In the data rows, 500 means zero.
Here is a table of points, one per row:
  615  622  667  419  479  425  460  565  597  633  508  512  512  634  606  389  524  567  608  509  559  413  655  402  386  390  552  489  624  426  551  534  496  538  348  556  460  511  433  450  454  436  496  506  321  473  380  381  478  277  545  634  487  598  501  524  620  464  353  385  635  544  439  559
  538  544  436  409  389  510  495  354  444  581  517  514  263  528  454  628  404  417  442  577  404  390  389  512  413  557  498  518  549  595  330  394  585  495  396  392  435  505  529  683  506  526  641  685  507  636  516  543  399  383  460  619  499  568  333  444  509  570  517  458  477  495  606  444
  253  419  637  496  511  517  456  492  486  381  481  516  591  486  437  497  474  624  560  535  514  454  370  385  458  697  455  442  560  510  554  438  689  542  501  396  428  699  484  484  455  558  424  350  524  489  521  321  497  608  434  683  321  369  440  547  464  468  575  418  579  539  467  534
  481  343  461  461  450  486  400  453  390  490  390  493  486  230  524  490  346  637  495  499  499  497  547  434  570  409  681  474  579  593  396  486  515  495  400  542  473  464  557  456  313  211  436  378  503  481  616  652  603  538  583  549  626  498  590  362  610  540  470  487  422  530  591  493
  681  488  390  475  522  486  512  414  614  547  563  498  450  335  419  436  552  538  580  378  496  564  430  413  556  583  421  382  415  510  583  374  534  661  452  520  416  571  676  407  638  604  462  583  469  494  445  495  672  547  431  311  611  499  361  435  398  215  481  497  563  506  494  551
  540  410  621  434  466  449  337  507  230  524  401  445  573  484  592  375  435  428  558  526  499  439  573  568  593  444  535  461  433  425  472  542  618  671  547  459  433  425  674  590  430  428  752  632  643  388  447  351  517  515  592  448  459  579  618  456  510  470  501  574  309  491  606  430
  558  360  471  370  560  654  551  435  802  588  346  706  449  525  669  441  587  444  320  500  611  504  611  714  590  477  476  467  434  559  558  347  430  489  495  403  463  446  501  452  678  476  625  526  565  581  517  405  581  546  472  512  493  456  559  433  469  677  513  483  514  644  473  556
  653  526  454  551  597  587  534  368  445  613  421  638  638  629  592  438  590  500  374  498  367  532  627  472  522  456  455  644  447  578  414  294  591  552  346  391  453  403  423  450  538  386  324  433  372  630  421  480  551  539  428  405  509  346  456  444  418  497  512  736  508  477  389  473
  478  521  359  565  460  460  388  599  481  522  428  557  441  496  499  516  465  552  423  799  501  575  469  670  477  535  397  523  640  487  363  612  552  354  573  578  378  541  588  378  503  368  510  627  488  347  337  566  451  456  390  374  477  588  406  536  445  507  525  438  562  457  449  451
  459  595  407  648  660  486  539  441  520  430  410  574  556  550  410  524  572  474  699  522  373  487  497  513  519  442  419  410  593  536  360  458  384  324  461  540  459  494  420  490  629  572  611  479  438  533  774  353  528  592  441  410  549  622  657  451  515  426  556  529  418  511  595  634
  530  493  554  502  612  434  494  604  533  538  500  333  557  525  473  340  455  427  335  495  475  418  524  400  909  406  368  575  660  562  430  437  531  401  392  548  640  560  396  400  591  620  430  500  669  637  706  480  523  519  588  395  439  671  403  546  606  466  558  417  467  413  496  334
  443  545  451  512  565  597  470  315  595  420  590  514  454  522  545  634  441  368  522  436  403  407  585  542  488  649  466  586  510  540  562  409  586  535  551  452  448  547  503  587  486  433  393  557  554  341  573  604  494  330  466  529  561  594  489  463  684  699  392  586  544  239  633  450
  609  310  442  503  455  512  351  533  375  517  527  504  591  454  413  580  323  412  648  652  497  418  458  613  638  635  423  457  561  410  490  622  362  607  432  504  530  311  459  530  541  467  474  413  535  505  527  471  561  461  427  537  517  465  509  592  431  580  416  401  536  503  430  633
  449  532  581  621  614  473  559  500  614  481  540  693  335  497  678  392  526  204  512  478  369  635  466  493  551  632  449  475  670  571  375  549  524  493  569  567  576  449  533  526  363  531  456  497  396  532  504  485  539  675  533  479  596  505  537  524  406  389  394  476  368  543  463  537
  492  448  524  510  539  510  681  523  396  538  591  583  534  532  350  396  601  599  396  505  499  491  502  576  505  535  588  542  339  443  569  485  532  431  558  528  582  507  482  516  417  513  730  378  400  410  623  564  419  307  627  518  431  475  569  364  478  436  243  395  654  388  414  432
  373  436  524  551  392  449  540  554  576  341  631  452  496  464  580  704  486  566  523  561  553  479  636  568  564  540  391  465  405  424  551  464  630  476  342  557  651  498  451  598  406  516  646  649  561  524  516  635  522  371  438  492  507  449  340  494  508  402  486  707  383  486  511  638
  596  447  438  483  643  477  469  475  578  434  375  318  420  514  379  672  594  535  528  466  458  469  590  379  437  514  515  596  550  329  565  516  366  440  612  525  435  439  528  409  270  573  622  454  447  587  471  566  409  650  620  620  390  589  406  546  422  550  502  558  521  584  452  393
  645  464  576  552  448  567  615  627  548  386  383  622  435  639  583  603  518  439  565  549  467  480  473  485  552  511  585  595  370  669  634  451  394  599  587  562  489  628  536  398  555  309  441  456  571  690  481  414  424  540  439  350  537  478  394  406  341  334  584  528  541  467  604  513
  542  702  484  303  428  540  537  573  341  429  482  492  567  540  462  540  457  351  614  614  586  629  588  396  630  565  431  445  477  475  555  491  593  404  549  465  456  421  505  469  486  560  601  408  550  516  415  788  476  554  495  490  607  369  637  578  606  476  615  398  588  573  485  522
  435  618  547  458  613  537  448  423  514  509  465  465  573  433  484  579  561  608  385  574  419  419  452  435  468  338  605  361  447  547  581  647  440  605  617  499  683  517  558  435  498  568  515  682  292  608  433  546  398  488  454  464  489  443  525  507  573  641  513  354  471  432  483  508
  420  630  400  403  523  589  536  404  408  421  810  555  536  441  567  691  439  539  548  322  634  499  461  639  555  600  570  475  645  392  421  382  485  510  507  502  545  463  455  398  462  425  455  455  520  548  437  405  357  331  436  452  462  615  506  498  484  479  639  508  330  489  593  527
  586  477  407  532  524  530  612  581  474  523  528  657  546  629  446  229  353  508  425  350  679  428  365  325  377  432  535  405  366  316  549  451  479  466  576  595  486  541  644  451  606  510  496  473  567  587  497  583  660  614  402  483  612  576  312  542  434  622  491  623  432  400  598  662
  447  581  541  523  565  571  433  498  401  531  586  288  543  392  626  434  705  476  487  632  581  387  318  388  457  562  530  466  469  409  496  546  399  444  572  434  637  528  424  642  535  437  424  445  530  497  382  494  578  489  477  565  599  581  600  476  476  534  551  682  682  689  472  414
  601  374  431  505  465  456  522  407  634  414  478  414  460  655  494  569  431  419  248  289  540  714  313  386  480  394  595  454  477  370  544  565  635  499  519  507  376  432  442  468  630  394  471  510  576  622  550  346  628  489  485  384  717  471  636  540  535  465  500  542  646  457  460  480
  502  471  507  527  365  524  566  497  514  500  444  493  629  514  529  663  586  493  571  532  520  506  620  487  364  484  607  491  566  353  467  607  479  481  610  513  590  540  684  603  604  674  308  410  546  446  610  594  635  509  498  505  347  529  503  444  444  490  490  403  436  611  449  315
  410  380  593  519  418  154  581  567  418  318  430  641  421  371  489  443  577  308  362  448  450  378  512  473  616  397  400  510  541  586  503  539  447  400  536  534  398  448  468  484  619  647  342  574  373  455  439  474  472  447  590  505  471  508  580  516  375  497  571  658  484  509  554  587
  580  457  375  612  536  390  494  416  458  477  518  567  496  526  536  436  455  594  694  453  517  491  480  689  612  429  492  682  376  492  350  647  539  603  556  545  455  600  517  532  436  531  559  505  432  485  539  589  481  474  483  584  516  473  511  588  752  496  693  528  486  655  481  526
  403  489  424  638  521  612  566  529  503  495  622  383  542  341  625  432  489  469  564  465  493  583  507  596  274  248  419  494  549  483  494  493  515  596  374  583  486  605  577  539  532  530  594  400  506  618  467  566  357  477  645  564  373  427  615  619  405  487  409  381  656  351  479  495
  366  489  493  611  524  612  608  554  529  607  385  234  450  549  444  509  516  641  504  419  476  658  620  425  489  600  548  547  458  652  417  495  515  509  576  383  451  531  465  506  375  724  432  490  531  354  400  330  430  392  440  530  694  478  467  486  499  640  438  452  405  578  447  563
  324  514  706  491  502  315  424  467  553  600  532  486  446  595  439  427  435  766  575  371  475  537  602  488  437  435  485  487  544  553  498  492  332  481  607  332  525  374  347  694  550  486  520  438  671  419  318  581  535  583  405  456  530  443  444  451  414  548  549  408  633  466  522  446
  609  634  607  498  379  497  275  487  445  487  526  437  577  519  471  587  658  571  388  383  525  514  396  581  374  554  359  528  397  609  527  499  480  461  436  633  476  625  452  436  461  630  501  347  410  511  369  565  558  617  531  527  454  583  579  475  549  664  349  433  372  500  460  440
  531  610  373  574  317  575  470  557  506  494  427  588  545  440  462  497  361  358  440  491  460  404  509  621  431  600  552  341  403  534  433  574  461  480  392  488  573  453  367  361  312  576  487  605  596  287  550  485  463  606  555  500  428  440  453  544  550  420  675  541  611  436  392  448
  382  440  583  444  371  446  613  661  615  690  670  378  495  557  316  483  476  519  494  645  626  556  510  511  364  519  384  584  493  514  603  517  403  505  617  344  513  550  530  539  383  460  461  446  417  487  569  465  585  519  513  528  469  356  709  532  453  412  685  537  366  442  637  432
  392  487  567  340  561  617  537  554  420  573  474  405  400  609  520  499  519  557  656  439  500  494  367  479  390  388  569  539  456  625  639  580  450  461  505  560  474  410  433  467  551  417  399  679  461  406  623  554  420  549  531  469  290  467  388  549  658  491  257  588  501  651  416  513
  577  643  468  462  525  456  426  565  544  470  521  545  494  345  387  426  592  589  459  584  475  651  479  442  455  544  746  589  500  422  665  563  526  493  390  562  626  463  457  674  687  402  459  530  560  377  526  370  300  509  644  630  435  393  465  590  460  450  497  387  400  444  458  566
There is one direction along which these points spread out most. Take the direction at right angles to it along which they spread out most. Go by this last direction. How many in every 100 of the points above lie lower along it than each point below? Answers are rounded to whole numbers. More than half of the points above lie lower than the first one.
  645  464  576  552  448  567  615  627  548  386  383  622  435  639  583  603  518  439  565  549  467  480  473  485  552  511  585  595  370  669  634  451  394  599  587  562  489  628  536  398  555  309  441  456  571  690  481  414  424  540  439  350  537  478  394  406  341  334  584  528  541  467  604  513 -> 54
  530  493  554  502  612  434  494  604  533  538  500  333  557  525  473  340  455  427  335  495  475  418  524  400  909  406  368  575  660  562  430  437  531  401  392  548  640  560  396  400  591  620  430  500  669  637  706  480  523  519  588  395  439  671  403  546  606  466  558  417  467  413  496  334 -> 34
  558  360  471  370  560  654  551  435  802  588  346  706  449  525  669  441  587  444  320  500  611  504  611  714  590  477  476  467  434  559  558  347  430  489  495  403  463  446  501  452  678  476  625  526  565  581  517  405  581  546  472  512  493  456  559  433  469  677  513  483  514  644  473  556 -> 66
  481  343  461  461  450  486  400  453  390  490  390  493  486  230  524  490  346  637  495  499  499  497  547  434  570  409  681  474  579  593  396  486  515  495  400  542  473  464  557  456  313  211  436  378  503  481  616  652  603  538  583  549  626  498  590  362  610  540  470  487  422  530  591  493 -> 26
  492  448  524  510  539  510  681  523  396  538  591  583  534  532  350  396  601  599  396  505  499  491  502  576  505  535  588  542  339  443  569  485  532  431  558  528  582  507  482  516  417  513  730  378  400  410  623  564  419  307  627  518  431  475  569  364  478  436  243  395  654  388  414  432 -> 74
  447  581  541  523  565  571  433  498  401  531  586  288  543  392  626  434  705  476  487  632  581  387  318  388  457  562  530  466  469  409  496  546  399  444  572  434  637  528  424  642  535  437  424  445  530  497  382  494  578  489  477  565  599  581  600  476  476  534  551  682  682  689  472  414 -> 80
  542  702  484  303  428  540  537  573  341  429  482  492  567  540  462  540  457  351  614  614  586  629  588  396  630  565  431  445  477  475  555  491  593  404  549  465  456  421  505  469  486  560  601  408  550  516  415  788  476  554  495  490  607  369  637  578  606  476  615  398  588  573  485  522 -> 29
  478  521  359  565  460  460  388  599  481  522  428  557  441  496  499  516  465  552  423  799  501  575  469  670  477  535  397  523  640  487  363  612  552  354  573  578  378  541  588  378  503  368  510  627  488  347  337  566  451  456  390  374  477  588  406  536  445  507  525  438  562  457  449  451 -> 23
  596  447  438  483  643  477  469  475  578  434  375  318  420  514  379  672  594  535  528  466  458  469  590  379  437  514  515  596  550  329  565  516  366  440  612  525  435  439  528  409  270  573  622  454  447  587  471  566  409  650  620  620  390  589  406  546  422  550  502  558  521  584  452  393 -> 49
  653  526  454  551  597  587  534  368  445  613  421  638  638  629  592  438  590  500  374  498  367  532  627  472  522  456  455  644  447  578  414  294  591  552  346  391  453  403  423  450  538  386  324  433  372  630  421  480  551  539  428  405  509  346  456  444  418  497  512  736  508  477  389  473 -> 60
  443  545  451  512  565  597  470  315  595  420  590  514  454  522  545  634  441  368  522  436  403  407  585  542  488  649  466  586  510  540  562  409  586  535  551  452  448  547  503  587  486  433  393  557  554  341  573  604  494  330  466  529  561  594  489  463  684  699  392  586  544  239  633  450 -> 17
  410  380  593  519  418  154  581  567  418  318  430  641  421  371  489  443  577  308  362  448  450  378  512  473  616  397  400  510  541  586  503  539  447  400  536  534  398  448  468  484  619  647  342  574  373  455  439  474  472  447  590  505  471  508  580  516  375  497  571  658  484  509  554  587 -> 37
